Each run below is a few steps of one of 7 hidden systems, one row a step.
A, run 1, 8 rows:
-126  410  -248  -145  -31  -77  71  -21  -219  113  -49  47  -12  -45  -30  -358  164  -38  23  -59  -78  -43
66  -72  279  69  207  -76  109  90  -279  117  -147  -101  15  -193  1  -168  -205  141  -116  -284  -96  26
-223  -214  232  10  -18  222  81  -17  89  43  -148  143  299  109  -145  158  92  277  -66  20  152  -66
-129  141  93  -65  -196  -47  8  -337  200  -124  -74  69  -166  53  251  -98  244  105  49  124  -15  256
134  104  98  193  31  40  -153  200  216  87  25  22  -305  -147  52  135  -128  -21  252  -291  -74  97
-152  75  -67  87  66  189  1  -12  -16  124  218  179  293  -23  -359  -2  9  -261  226  76  135  -26
51  -144  94  -35  12  -289  77  -262  -227  -49  137  -59  -30  -132  147  -121  -130  -146  -75  297  -107  299
144  -256  -65  -15  -66  -34  -49  330  87  -17  -24  50  -61  -16  41  443  -281  234  -17  -11  -51  -102
E, run 2:
86  -103  -4  97  119  0  -38  69  -6  71  87  -154  15  61  -95  -64  55  -248  -119  95  -9  -108
32  -97  -43  -40  -87  -135  39  -28  47  34  37  -35  -40  28  53  26  70  21  -155  301  -76  21
46  64  -126  -53  -126  -98  -14  109  79  19  -5  83  -141  -72  79  129  -85  148  45  17  -94  22
59  210  -174  -24  14  50  14  105  26  1  2  -1  8  -49  -62  -59  -12  32  23  -167  16  -167
79  20  66  25  95  -12  36  -44  -34  -14  -49  -167  -24  -2  30  -200  56  -37  -143  -86  -11  -73
-6  -196  121  54  16  -13  -36  109  25  80  -92  -65  -62  104  55  86  62  28  -111  60  -45  -2
-98  47  -30  -15  -124  50  4  31  174  73  -31  113  -3  45  -41  79  139  121  19  115  0  -24
8  187  34  48  -23  -27  23  -23  80  81  29  54  -91  -152  -10  -95  2  32  94  -58  -58  87
M, run 3, 8 rows:
185  -124  -108  -67  62  3  31  -71  -25  -280  71  -157  120  32  54  60  -155  -31  -143  -18  100  -157
105  -229  -74  -36  19  15  -46  130  35  -98  -63  -161  -8  189  85  140  17  17  -196  38  22  -180
36  19  -192  -63  -67  -64  -69  192  37  66  -90  -89  -157  162  89  1  152  7  -137  55  -84  -141
74  215  -185  -6  15  -52  -26  177  -24  117  -16  -66  -149  -35  -6  -141  56  -59  -22  -98  -95  -131
98  153  13  91  108  45  55  109  29  135  33  -78  29  -141  -166  -170  -15  -27  -47  -138  -28  -157
75  20  232  124  83  50  89  -32  156  91  -17  -77  32  -131  -83  -127  47  109  -125  -38  -5  -51
31  24  199  71  -56  41  14  -54  275  11  -56  27  -98  -80  56  39  42  202  -8  -33  -7  63
-9  111  -6  36  -108  79  -51  -83  286  -58  59  89  -82  -13  38  91  62  25  146  -4  50  67
M, run 4, 8 rows:
-207  -17  -117  -244  -123  -192  169  -88  -315  80  -151  50  142  84  59  -165  157  190  -257  303  -100  -2
33  125  -98  -186  35  -135  27  24  -339  -157  -226  -38  -123  -52  266  -117  -190  191  5  -380  -78  40
-121  38  -50  -3  118  325  -50  160  -50  -51  -146  31  230  179  -161  25  47  27  62  -412  193  -267
-107  -78  251  122  132  76  -61  -111  -7  113  -124  -197  -69  246  48  -296  375  -252  -157  29  10  35
-42  -50  217  156  7  -113  -115  288  -13  327  -125  75  -343  -87  87  94  -50  63  138  -123  -228  214
-262  311  -100  -13  -145  135  79  38  124  236  50  321  172  -109  -285  -30  151  142  198  65  17  -28
45  177  178  34  86  -89  108  -460  -65  -139  127  -79  30  -204  65  -358  -19  -168  45  -4  22  254
79  -303  284  125  103  87  -29  66  27  -85  16  95  75  -135  -10  347  -391  122  171  -207  65  134
P, run 5 (8 x 22):
114  -178  -133  -173  53  -187  50  153  -370  -122  -100  -73  33  -34  148  97  -317  153  -151  -100  -82  -66
-52  -126  -110  -176  8  8  52  193  -213  -40  -275  -49  104  185  76  42  18  270  -249  -130  1  -242
-147  161  -33  -146  -10  7  15  4  -181  -16  -327  -33  -84  150  185  -230  191  177  -90  -270  -42  -42
-71  143  118  107  112  119  -106  220  -45  174  -217  -24  -170  52  6  -142  107  10  86  -422  -48  -46
-95  110  109  167  139  188  -38  80  56  239  -32  -81  26  95  -202  -256  289  -214  -27  -82  30  -136
-90  132  302  178  66  10  63  -183  87  220  54  23  -25  -155  -111  -287  166  -106  48  70  -54  196
15  19  238  226  -11  130  9  -10  378  151  159  138  29  -201  -210  110  -22  34  159  54  34  78
80  74  -76  41  -83  74  10  -238  340  -154  265  17  88  -39  -97  48  65  -160  55  258  124  -7
E, run 6 (8 x 22):
159  128  23  -91  -76  -119  203  -346  91  -254  142  40  99  -332  67  -57  -245  208  -8  65  36  117
259  -141  -11  82  146  62  -124  133  9  -231  67  -104  -66  -52  77  241  -380  -97  145  -346  78  -45
31  -19  -248  -58  31  195  -77  -91  115  -248  89  -152  175  315  -56  -11  210  -282  -91  63  216  -270
15  -1  22  -43  -95  -220  -91  -230  1  -83  -6  -133  -337  117  356  -148  184  -188  -30  199  -115  298
-129  -74  -248  -29  -64  -106  -169  446  -241  253  -47  165  -167  123  0  263  -86  -73  168  19  -149  17
-163  356  -317  -236  -113  -14  198  -72  -146  33  -48  113  243  -40  -148  -274  166  187  -111  80  9  -200
108  16  299  1  107  -184  97  -84  -203  -31  -218  -129  -178  -223  262  -211  -185  248  -110  -319  -152  188
-85  -311  101  79  125  288  -85  373  -1  87  -179  23  194  220  -171  296  -35  110  -35  -253  125  -257
P, run 7, 8 rows:
147  -56  -142  5  22  -14  -124  -31  25  -221  114  -99  -114  92  143  104  -90  -246  86  -34  50  26
21  -257  -32  -9  51  -136  -59  103  -218  38  31  -71  -32  106  59  81  -78  -187  -63  168  -64  56
-165  -102  -59  -113  -71  -94  69  92  -221  124  -82  142  105  30  -30  64  -21  146  -53  157  -67  25
-110  161  -115  -140  -61  31  80  3  -107  -37  -98  146  119  -52  -26  -24  -61  220  66  -154  21  -46
79  100  -20  -18  103  102  9  -14  -36  -145  -63  -75  53  -15  15  -89  -70  27  4  -308  83  -118
58  -112  166  78  139  58  -30  -18  4  -34  -97  -185  -38  108  58  -100  83  -80  -124  -129  33  -35
-124  -91  183  72  -11  17  -51  11  52  152  -106  2  -97  114  50  -28  201  -15  -23  66  -46  108
-157  113  -3  47  -78  46  -50  41  81  161  11  165  -53  16  -69  13  121  -33  165  42  -29  92
L, run 8, 8 rows:
-156  -121  -80  -8  -103  4  -3  162  88  292  -23  1  44  241  -139  17  370  -34  -234  443  -68  -155
-85  203  183  -3  -87  -251  98  -58  -72  262  -132  62  -276  -219  147  -260  90  197  -22  60  -262  279
153  157  8  134  152  109  34  386  49  204  -9  -1  13  -240  -251  9  -209  133  32  -368  -45  -253
-157  226  -18  45  -78  268  52  -227  350  14  136  109  245  38  -264  -113  323  -68  59  158  192  -100
235  -76  384  145  106  -130  40  -303  171  -136  37  -258  -212  -168  230  -184  -31  -49  -135  18  -54  233
152  -309  4  150  0  77  -135  448  248  137  46  13  -78  32  -105  478  -174  73  6  15  -26  -165
-234  288  -245  -103  -302  -35  -40  -219  165  -9  165  324  -45  9  13  58  158  -58  309  309  1  235
389  104  -63  -23  165  -267  78  -114  -203  -218  134  -248  -131  -324  154  -195  -388  -107  -61  -194  -88  48
B, run 9 (8 x 22):
144  -80  48  -10  129  22  99  289  -91  78  -203  -154  74  -62  -70  -26  -105  289  -295  -249  -40  -320
-118  51  93  -80  -30  133  191  -224  100  -38  -114  -41  297  61  -110  -221  284  220  -281  122  112  -179
-35  63  310  38  -35  -96  9  -207  94  19  -197  -93  -283  -2  290  -240  217  129  -96  -56  -107  242
-30  159  135  229  42  244  -139  246  329  235  -53  30  -170  26  -119  7  192  -31  160  -269  10  -86
16  378  -178  36  16  8  59  -199  71  49  260  0  74  -154  -208  -322  122  -301  107  118  28  -13
238  -51  238  148  133  -215  61  -11  -73  72  124  -82  -149  -378  41  -55  -347  -33  25  -45  -157  215
34  -84  67  95  -36  228  47  91  345  -24  126  191  239  -147  -259  339  -184  220  117  -9  140  -131
61  138  -247  -217  -176  -88  48  -415  97  -415  138  14  26  8  205  -18  -10  -14  18  186  99  98
A, run 10 (8 x 22):
-130  -93  108  93  -15  175  -24  203  140  189  -87  127  97  66  -164  165  73  144  19  -23  33  -101
-143  209  -11  -72  -122  -41  81  -277  43  12  23  98  20  -36  25  -199  191  29  35  165  -10  154
171  -16  188  125  60  -91  -20  77  64  27  0  -48  -212  -217  110  51  -221  69  70  -180  -112  132
-104  -52  -28  55  12  233  -3  50  127  22  108  171  272  25  -279  180  -30  -16  133  18  159  -111
1  32  -29  -82  -61  -165  41  -362  -66  -165  111  -33  -28  -9  162  -158  52  -157  -12  235  -13  220
216  -183  18  92  40  -74  -120  297  54  10  -8  -72  -225  -45  104  270  -255  27  22  -134  -98  -21
-154  103  -314  -101  -58  185  0  39  6  -25  89  144  287  151  -238  53  120  -91  73  90  151  -228
97  55  -9  -100  41  -267  59  -249  -253  -134  -17  -187  -152  -52  270  -307  -2  -133  -130  47  -101  168
X, run 11, 8 rows:
-137  -35  57  -35  -46  -123  109  -275  -119  45  128  92  139  -65  -46  -118  58  -117  -10  358  -23  212
8  -85  86  53  5  -72  -9  151  -73  68  49  193  -35  -209  -20  252  -338  115  216  -98  -80  167
-28  -22  -224  -149  -91  154  54  10  116  -203  7  84  268  104  -90  189  -21  187  -64  38  167  -259
-18  -22  119  -82  86  -58  59  -379  -232  -277  -31  -92  77  -8  191  -215  -64  -88  -7  -108  76  189
115  -192  7  143  146  58  -198  314  -59  34  11  -80  -139  87  25  223  -187  -210  132  -242  -5  -27
-101  -120  -227  -131  -93  3  28  22  -27  12  -17  -50  165  283  -62  -1  267  -60  -249  351  32  -205
-114  61  126  -50  30  -261  71  -121  -390  122  -85  47  -121  -158  156  -245  -82  -10  57  -15  -176  327
38  52  -119  84  54  146  -51  469  44  201  -14  112  22  -74  -225  216  -172  112  119  -266  -16  -243
X, run 12:
-88  52  -87  -232  -131  -46  170  -174  -101  -187  -82  144  203  -74  66  35  -97  347  -54  39  40  19
71  59  17  -20  118  76  -16  -67  -137  -240  -46  -26  46  -69  87  -16  -241  18  139  -429  103  23
92  -168  -44  63  138  186  -110  62  41  -133  28  -176  104  229  -67  58  57  -240  -76  -94  170  -219
-96  -216  99  1  34  -115  -36  -109  -178  52  -62  -115  -49  197  129  -122  179  -205  -144  232  -56  154
-105  -16  -76  4  -47  -147  -95  293  -183  266  -75  122  -207  -3  39  110  -53  1  121  -3  -185  119
-103  202  -271  -131  -82  41  117  122  -31  115  7  140  198  -28  -211  -44  75  150  -48  86  -3  -220
-29  109  221  20  108  4  184  -246  -136  -18  -13  12  188  -223  -78  -270  -78  89  -25  -122  25  96
31  -162  255  183  120  205  -86  153  174  22  -52  5  8  8  -61  197  -97  48  102  -277  83  -19
B, run 13 (8 x 22):
95  121  -202  -88  2  -119  -6  165  -84  77  -164  -249  -209  138  135  -248  230  2  -314  -3  -140  -233
17  45  113  68  104  -17  107  228  -45  320  -155  -139  3  -40  -146  -247  173  123  -299  -16  -122  -235
-125  222  187  10  -33  15  206  -104  80  226  -108  63  110  -169  -139  -305  206  276  -146  53  -54  -36
-18  273  268  60  -2  24  89  -177  143  33  -121  36  -120  -216  75  -233  54  223  67  -257  -36  148
71  197  180  191  100  251  -48  -85  310  -54  58  -17  -26  -104  -91  -86  35  -62  179  -321  122  -12
130  109  53  158  60  47  -20  -259  227  -96  291  -77  -1  -126  -82  -126  11  -325  117  92  91  97
207  -102  86  165  17  -125  -51  19  182  31  239  -25  -176  -203  5  155  -213  -148  105  160  -87  166
126  -7  -218  -3  -123  3  -12  140  225  -44  208  130  37  -107  -116  323  -189  59  98  144  16  -98
L, run 14, 8 rows:
109  -165  7  -31  -106  -19  80  -18  160  -164  140  176  132  -203  -32  394  -370  275  97  85  52  59
41  108  -261  -196  -191  30  0  -206  160  -405  67  147  48  -6  163  223  -151  156  172  -46  129  31
205  2  -292  -157  -13  -56  -91  -112  -43  -435  16  -189  -91  143  288  55  -110  -124  -47  -124  86  -85
17  -179  -335  -154  -40  -68  -115  145  -159  -109  -57  -143  -45  355  147  99  104  -157  -178  152  1  -174
-179  27  -202  -183  -108  -219  -13  76  -325  140  -162  10  -135  179  168  -140  188  -12  -114  174  -167  63
-69  143  -75  -76  88  -119  75  245  -377  243  -187  -19  -30  -62  -25  -241  -22  100  -98  -187  -168  -94
-182  172  25  15  71  183  103  92  -66  220  -133  50  227  16  -266  -237  199  88  -75  -131  40  -208
-102  67  388  137  101  129  77  -210  108  98  -123  -68  43  -31  -39  -307  237  43  -75  -112  33  83

Name the system that made each run.
run 15, 2 rows:
85  94  -191  -126  0  -114  -56  -177  -141  -264  -3  -147  -132  111  262  -152  21  -183  -3  -61  8  68
53  -237  104  89  117  -98  -96  291  -203  155  -86  -65  -148  14  66  129  -180  -51  -4  -122  -133  54
 -> P
run 16 (2 x 22):
15  -44  11  150  166  73  -7  78  -83  164  210  8  185  -72  -302  -39  -78  -327  87  58  45  -52
-74  -119  201  20  -9  -51  172  -244  2  32  118  80  237  -138  -126  -43  -23  42  -69  305  23  131
 -> L
run 17 (2 x 22):
-290  88  -23  -18  -49  57  -135  81  -130  125  -122  231  -89  128  43  42  95  -53  301  -160  -21  184
-251  142  -7  -35  60  41  74  -56  -275  150  -39  138  199  -26  -168  -220  72  -65  102  -42  23  57
 -> E
run 18 (2 x 22):
114  220  -128  -55  -74  10  60  11  149  -113  18  73  -28  -187  17  50  -152  229  77  -176  8  -75
195  33  -37  -21  78  67  30  -123  87  -271  52  -152  76  -35  46  -46  -100  -4  -83  -156  119  -144
 -> B
run 19, 2 rows:
256  -220  -139  51  29  61  -65  33  178  -252  282  -35  127  -37  -90  357  -318  -147  75  74  151  -107
-31  -100  -242  -196  -233  -108  4  -260  86  -296  133  99  61  119  159  209  4  -6  -3  397  60  114
 -> L
run 20 (2 x 22):
179  144  -233  -32  -3  -45  -97  -63  78  -192  109  -135  -170  40  146  -62  7  -220  29  -48  8  -37
211  -164  -14  104  129  -50  -37  204  -6  68  98  -186  -48  -18  -63  49  -110  -175  -134  64  -61  -134
 -> B
run 21, 2 rows:
333  -197  196  98  167  -199  192  -13  -66  6  166  -153  91  -395  -96  3  -406  78  -208  104  -90  -1
52  -139  37  -118  -141  79  185  1  242  -130  -95  73  228  -56  -39  240  -76  550  -251  94  82  -200
 -> M
run 22, 2 rows:
57  197  -116  108  93  21  -12  195  -31  211  138  5  6  -143  -235  -102  -53  -184  100  -92  -33  -121
96  29  92  72  112  -19  161  -93  4  80  121  -105  180  -183  -201  -223  -10  -50  -177  120  6  -94
 -> P
run 23, 2 rows:
57  -315  268  136  15  -48  20  -103  114  -2  152  24  58  -115  -26  212  -179  -30  12  233  5  199
-31  -173  -94  -125  -187  -32  -34  17  90  -161  -44  142  -34  90  174  360  -114  224  38  98  16  67
 -> X
run 24 (2 x 22):
-194  79  -66  -260  -36  -131  153  -207  -411  -121  -184  69  130  22  153  -211  -5  172  -64  -42  -26  100
-140  -140  157  -90  49  28  -17  68  -285  -74  -285  77  18  65  168  88  -163  245  60  -353  0  107
 -> E
run 25:
65  237  -207  -10  8  -85  28  368  -150  195  29  183  -58  -316  -140  76  -347  171  211  -281  -134  -67
-143  25  -30  -125  109  123  206  -235  -318  -159  48  125  526  -94  -228  -123  -179  46  43  -100  197  -56
 -> A
run 26:
67  155  -109  43  -45  -256  -33  68  -19  227  109  -43  -287  -102  59  -162  83  -183  -7  229  -220  123
139  107  -124  27  41  -140  118  241  -66  259  105  -15  19  -257  -206  -73  -135  55  -118  88  -152  -164
 -> L
run 27:
20  -47  81  -111  2  2  235  -207  -60  -151  -10  23  305  -161  -65  -53  -144  282  -163  45  88  -45
68  -43  99  -63  -57  79  36  -130  184  -286  -144  -19  -10  12  202  118  -64  308  -48  -211  98  -5
 -> P
run 28, 2 rows:
-100  -80  -230  -153  -32  69  -15  -92  -158  -227  45  73  230  168  -3  124  -57  -81  55  34  149  -43
-52  68  -83  -148  -52  -79  -19  -257  -133  -251  -50  -10  -55  84  258  -78  9  -40  62  -58  33  170
 -> E
